In the rows, zero is written as 128.
One turn sends every row of this set to another row. A few are shown first. Where does it send the rows asked after them?
Dukir: [142 152 113 152 142 151  94 106 123 119 117 136 103 144 146 100 124 141
 122 142 135]
tiko: [109 158 147 118 148 142 105 137 118 127 105 116 157  72 118 128 139 133
 154 129 145]
Viz: [111 118 163 101 149 124 112 111 101 130 128 106 138 104 115 147 135 157
 141 133 156]
Navil: [121 134 165 130 153 133 113 115  94 142 133  81 129 127 127 136 125 117
 130 138 172]
dedud: [ 88 139 135 131 159 141 124 119 129 138 147 111 138 151 128  97 134 169
 137 131 113]
geta: [ 97 148 114 147 150 153 144 109  95 139 135 133 104 123 137 112  97 146
 122 161 148]
Gaven: [140 124 134 115 126 125  90 107 124 129 141 108 144 108 114 138 135 122
 160 154 160]
poban: [139 153 135 131 141 123 100 122 108  99 124 136 130 119 117 137 145  99
 161 169 155]
Kozir: [123 132 128 152 135 153 123 127 126 114 102 148 149 161 117 115 142 157
 139 160 120]
pagig: [120 157 109 122 126 142 142  84 111 107 122 127 168 143 136 106 132 127
 135 147 135]
Nazu: [125 179 144 130 151 131  93 132 105 106 102 141 142  89 121 124 139 118
 134 156 161]
Zon: [107 135 123 132 138 146 126 123 104 151 158 121 124 140 138 106 101 173
 123 135 144]
ton: [104 155 163 118 150 130 138 140  96 131 124  96 134 114 128 142 146 133
 154 115 148]
lured: [127 144 126 188 145 172 125 132 101 117 125 140 134 121 147 113 129 152
 136 148 123]
Zef: [121 170 146 121 159 132 105 137  92 126 122 108 123 120 131 126 119 100
 165 160 168]
gotem: [118 154 162 118 148 150 119 179 130 128 145 121 124 112 122 119 134 123
 128 147 149]
mer: [122 115 142 108 144 123  91 154 109 109 145 129 152 109 127 131 120 131
 132 123 122]
Garu: [116 142 143 132 142 147 120 121  87 118 147  98 123 149 128 109 113 103
 169 152 166]
pomo: [119 149 116 181 149 166 125 138 100 112 128 143 133 116 143 105 139 150
 152 154 128]
nuz: [104 137 165 149 143 133  81 135 122 119 155 124 126 133 108 134 103 117
 141 140 151]
dadum: [ 86 171 155 105 155 152 120 140 107 118 107 115 144 103 125  96 131 150
 151 125 145]
Babuk: [140 154 126 148 146 150  96 111 117 117 116 141 107 151 151 110 125 159
 116 145 130]
Kipu: [103 148 106 131 131 113 123  90 125 132 147 130 136 150 137 114 132 164
 136 143 129]
Bevod: [ 90 138 114 145 159 149 153 117 126 134 118 113 151 120 128  99 140 135
 122 146 110]
Mosub: [146 144 131 140 121 137 100 119 124 111 118 129 150  83 112 136 147 109
 139 144 152]
Mel: [112 157 167 114 150 152 112 174 132 105 141 123 122 122 123 114 137 120
 135 142 151]
mabob: [120 134 126 158 158 161 151 119 101 123 108 118 154  99 125 129 134 116
 112 151 126]
pegeb: [105 177 123 130 135 155 132  71 111 101 127 138 118 126 136 114 116 140
 141 147 142]
renab: [117 155 131 133 142 112 124  93 131 115 128 128 152 154 119 139 159 140
 139 142 123]
voro: [109 126 162 145 134 142  89 141 119 102 152 125 133 135 111 130 107 107
 143 137 159]
budar: [113 156 126 139 143 173 148  90 112 111 128 124 150 101 137  99 136 143
 126 170 144]
rupev: [124 123 147 111 137 133  89 156 114  99 147 132 155 103 135 122 126 135
 125 122 141]
punuk: [ 93 122 124 143 157 165 143 128 102 141 135 110 126 142 123 103 106 140
 134 131 118]
Lemep: [127 112 137 113 117 145  97 100 122 128 147 105 152  99 121 109 125 150
 140 127 155]
lik: [119 134 115 144 134 148 112 124 127 117  99 154 156 150 113 105 135 159
 133 162 133]
pabib: [125 171 133 136 149 137 124 101  96 126 135 143 103 117 140 139 116 156
 114 160 162]

nuz moves to lik
tiko moves to geta
Babuk moves to rupev
Now these:
dadum moves to pabib
Nazu moves to Zon
budar moves to Navil

